data =
[[151 130 115 122 124]
 [127 125 147 151 125]
 [126 143 110 132 125]
 [137 116 121 143 135]
 [137 120 148 147 143]
 [147 113 141 134 127]
 [113 134 112 141 137]
 [109 142 116 107 144]
 [116 141 137 144 122]
 [131 125 111 145 117]
 [129 131 114 125 138]]
data[0][0] = 151
data[6][2] = 112
data[9] = [131, 125, 111, 145, 117]
data[3][2] = 121
data[7] = [109, 142, 116, 107, 144]
data[:, 1] = [130, 125, 143, 116, 120, 113, 134, 142, 141, 125, 131]
data[1] = [127, 125, 147, 151, 125]
data[1][1] = 125
data[0] = [151, 130, 115, 122, 124]
data[6][3] = 141
data[10][2] = 114
data[:, 2] = [115, 147, 110, 121, 148, 141, 112, 116, 137, 111, 114]
data[5][4] = 127
data[6][4] = 137
data[6][1] = 134
data[1][3] = 151
data[:, 0] = [151, 127, 126, 137, 137, 147, 113, 109, 116, 131, 129]
data[10][3] = 125
data[5][3] = 134

grid =
[[148 108 137 135 133 129 118 135 130]
 [120 130 114 134 102 125 143 117 112]
 [113 140 122 123 121 120 131 127 127]]
grid[0][0] -> 148
grid[1][7] -> 117
grid[2][7] -> 127
grid[0][6] -> 118
grid[0][2] -> 137
grid[:, 4] -> [133, 102, 121]
grid[:, 3] -> [135, 134, 123]
grid[1][2] -> 114
grid[1][5] -> 125
grid[:, 7] -> [135, 117, 127]
grid[2] -> [113, 140, 122, 123, 121, 120, 131, 127, 127]

M =
[[143 143 145 116 140 106 104 141 103 112 142 100 144 140 139]
 [117 112 117 137 117 143 149 110 155 139 118 150 117 113 114]
 [117 118 115 135 116 149 144 118 155 140 115 155 118 113 116]]
Rows and columns are counted from 0.
row 0 col 0	143
row 0 col 8	103
row 1 col 8	155
row 2 col 8	155
row 2 col 11	155
row 1 col 2	117
row 0 col 11	100
row 1 col 5	143
row 0 col 7	141
row 1 col 13	113
row 0 col 9	112
row 1 col 4	117
row 2 col 1	118
row 2 col 14	116

x =
[[129 135 119 123 120 135 137]
 [128 135 115 123 122 134 138]
 [125 134 117 122 120 132 138]
 [126 132 118 123 123 131 138]
 [138 117 130 134 136 123 119]
 [124 130 123 123 119 131 133]
 [148 114 131 109 126 110 117]
 [149 111 132 111 125 106 118]
 [125 133 117 124 120 130 136]
 [150 113 134 103 124 107 122]]
x[0][0] -> 129
x[7] -> [149, 111, 132, 111, 125, 106, 118]
x[9][2] -> 134
x[-4][-1] -> 117
x[-9][0] -> 128
x[-2][1] -> 133
x[3][-7] -> 126
x[2][3] -> 122
x[7][-4] -> 111
x[8][-2] -> 130
x[-7][6] -> 138
x[0][1] -> 135
x[-8][4] -> 120
x[-9][-4] -> 123
x[-10][4] -> 120
x[-5] -> [124, 130, 123, 123, 119, 131, 133]
x[-9] -> [128, 135, 115, 123, 122, 134, 138]
x[-9][-1] -> 138
x[-10][-5] -> 119
x[:, 1] -> [135, 135, 134, 132, 117, 130, 114, 111, 133, 113]
x[-2][-1] -> 136
x[8] -> [125, 133, 117, 124, 120, 130, 136]
x[-5][-3] -> 119
x[2][-6] -> 134
x[5][0] -> 124

X =
[[127 145 119 114 146 144]
 [134 112 136 140 111 112]
 [130 133 125 125 130 128]
 [134 131 126 127 127 125]
 [129 143 121 118 139 136]
 [125 149 117 111 150 148]
 [124 130 127 127 131 132]
 [129 123 130 133 121 121]
 [137 108 138 145 102 101]
 [122 145 120 115 146 146]
 [123 138 124 120 139 139]
 [129 119 133 135 118 119]]
Indices start at 0.
row 0 col 0 = 127
row 9 col 5 = 146
row 2 col 4 = 130
row 8 col 0 = 137
row 7 col 2 = 130
row 7 col 1 = 123
row 10 col 1 = 138
row 8 col 1 = 108
row 1 col 0 = 134
row 11 col 4 = 118
row 6 col 0 = 124
row 8 col 4 = 102
row 2 col 5 = 128
row 11 col 5 = 119
row 3 col 3 = 127
row 7 col 5 = 121
row 11 col 2 = 133
row 4 col 5 = 136
row 7 col 3 = 133
row 1 col 2 = 136
row 5 col 0 = 125
row 3 col 5 = 125
row 10 col 4 = 139
row 0 col 3 = 114
row 2 col 2 = 125
row 4 col 1 = 143
row 8 col 3 = 145

arr =
[[135 119 133 124 128 130 126 129 130 123 132 125]
 [129 137 134 148 102 120 144 118 138 138 121 123]
 [136 120 143 128 124 128 123 121 139 125 134 130]
 [129 128 140 141 127 119 119 131 148 127 129 139]
 [129 121 130 126 143 124 112 141 135 120 132 137]
 [136 118 134 119 128 139 131 118 127 124 133 123]
 [129 120 127 119 137 144 130 123 123 124 129 132]
 [127 125 122 127 134 122 123 143 125 125 127 126]
 [128 131 137 142 126 114 118 134 147 128 128 138]
 [131 128 144 134 122 123 122 118 144 131 131 135]
 [128 127 125 123 134 128 124 132 124 126 130 127]
 [121 132 119 129 135 122 123 140 124 129 123 133]]
Rows and columns are counted from 0.
row 0 col 0: 135
row 0 col 2: 133
row 11 col 8: 124
row 11 col 1: 132
row 6 col 2: 127
row 7 col 3: 127
row 8 col 9: 128
row 7 col 2: 122
row 0 col 4: 128
row 3 col 7: 131
row 10 col 3: 123
row 9 col 8: 144
row 2 col 4: 124
row 4 col 9: 120
row 4 col 10: 132
row 10 col 11: 127
row 4 col 6: 112
row 6 col 7: 123
row 1 col 8: 138
row 1 col 7: 118
row 11 col 4: 135
row 11 col 6: 123
row 2 col 8: 139
row 1 col 4: 102
row 8 col 0: 128
row 1 col 9: 138
row 7 col 11: 126
row 5 col 5: 139
row 10 col 2: 125
row 6 col 8: 123
row 11 col 0: 121
row 4 col 0: 129
row 4 col 5: 124
row 8 col 7: 134
row 2 col 5: 128
row 6 col 0: 129

A =
[[134 135 123 126 127 138 120 100 144 134 112 143]
 [113 127 123 128 128 128 114 107 123 148 126 130]
 [135 147 115 136 147 125 127 144 122 125 111 116]
 [146 137 118 126 116 136 122 141 152 124 149 149]
 [124 144 129 120 125 136 148 119 148 130 144 127]]
A[-5,-12]	134
A[-2,-6]	122
A[1]	[113, 127, 123, 128, 128, 128, 114, 107, 123, 148, 126, 130]
A[3]	[146, 137, 118, 126, 116, 136, 122, 141, 152, 124, 149, 149]
A[-2,-4]	152
A[1,-2]	126
A[-5,-1]	143
A[-5,4]	127
A[1,-11]	127
A[-3,0]	135
A[:, -5]	[100, 107, 144, 141, 119]
A[-5]	[134, 135, 123, 126, 127, 138, 120, 100, 144, 134, 112, 143]
A[:, -12]	[134, 113, 135, 146, 124]
A[1,11]	130
A[-1,-3]	130
A[-1,0]	124
A[-4,-3]	148
A[-4,0]	113
A[0,5]	138
A[2,-9]	136
A[1,7]	107
